Each row has a name. Each question is about the rows just above it.

Columns, left to right: D R J Z G W U
z115: [185 185 185 139 154 164 158]
z32: [ 85  85 137 139 154  85  85]
z529: [185 105 137 128 154 164 158]
Repeated in z32:
[85]
[139 139] is in which column, read top down?
Z
Repeated in z115:
[185]
Which row holds [ 85  85 137 139 154  85  85]?
z32
[ 85 105] is in which column, read top down?
R

Columns, left to right: A P X F C Y L
z250: [121 182 121 182 127 142 121]
z955: [109 132 142 140 127 124 126]
z562: [131 132 142 131 131 128 109]
z262: [146 146 146 182 117 152 146]
The value that z562 holds more than once:
[131]
[121 182 121 182 127 142 121] is in which row?
z250
Repeated in z262:
[146]
Whose row is [146 146 146 182 117 152 146]?
z262
Whose row is [109 132 142 140 127 124 126]?
z955

Columns, left to right: S E M H T
z267: [136 118 126  74 149]
z324: [ 90 131 110 180 130]
z392: [ 97 138 133 148 140]
z219: [ 96 132 130 118 157]
z225: [ 94 129 137 159 105]
z580: [164 110 118  99 110]
z927: [ 96 132 130 118 116]
z244: [ 97 138 133 148 105]
z540: [117 119 135 131 117]
Which column holds this, read top down? [ 97  96  94 164  96  97]
S
Which column holds this, read top down? [118 159]
H
Which column holds this, read top down? [90 97 96 94]
S
Which value appears more than once in z540?
[117]
Which column holds this, read top down? [110 133 130]
M
Which column holds this, read top down? [133 130 137 118 130 133 135]
M

Columns, left to right: K Q B N V
z370: [108 132 108 108 146]
z863: [131 138 131 119 131]
z226: [115 142 118 140 169]
z20: [127 157 124 128 110]
z644: [120 172 124  99 153]
Repeated in z370:
[108]
Repeated in z863:
[131]
Where do [115 142 118 140 169] appear?
z226

Columns, left to right: vufa ses lefe fegop vip Sosek
z544: [137 133 138 137 180 144]
z714: [136 126 186 114  97 128]
z480: [120 110 144 134 145 120]
z105: [111 147  95 105 124 111]
z45: [125 108 172 119 157 142]
z215: [139 136 151 119 144 133]
Which row holds [136 126 186 114  97 128]?
z714
Which value appears more than once in z105?
[111]
Repeated in z544:
[137]
[134 105 119 119] is in which column, read top down?
fegop
Whose row is [137 133 138 137 180 144]?
z544

Columns, left to right: vig nup Gike fur zipa podir siv dop Sasi
z632: [123  93 131 117 151 140 149 145 131]
z556: [130 137 114 104 100 105 126 126 124]
z335: [ 83  94 131 132 124 110 122 119 105]
z19: [136 134 144 120 104 111  94 117 134]
z733: [137 129 136 132 138 131 139 110 127]
z493: [110 108 129 116 116 107  97 139 136]
z51: [132 136 150 142 126 115 116 118 105]
z88: [121 115 116 143 149 164 159 143 127]
z110: [170 148 127 135 127 131 133 123 125]
z343: [157 150 124 120 120  89  98 108 104]
z842: [108  94 106 111 109 109 128 137 129]
z491: [106 134 121 133 128 148 143 136 143]
[149 127] is in which column, read top down?
zipa
Repeated in z491:
[143]
Which column holds [131 107] top down?
podir
Which column holds this, read top down? [126 119 117 110 139]
dop
Which column holds this, read top down? [ 83 136 137 110 132 121 170 157 108 106]
vig

Columns, left to right: Nele Fiful pomad Von Zepog
z269: [143 126 145 131 164]
z356: [137 130 143 132 179]
z952: [110 150 121 106 145]
z940: [139 169 135 130 169]
z641: [115 136 118 117 109]
[110 139] is in which column, read top down?
Nele
Repeated in z940:
[169]
[126 130] is in which column, read top down?
Fiful

Columns, left to right: rufez veba dus mepi Sis Fafim Gapat Dogu
z590: [138 114 148 125 101 142 148 178]
z496: [165 101 101 102 101 100 101 129]
z466: [138 114 148 125 101 142 130 178]
Which value appears more than once in z496?
[101]
Where do [165 101 101 102 101 100 101 129] appear?
z496
Which column holds [101 114] top down?
veba

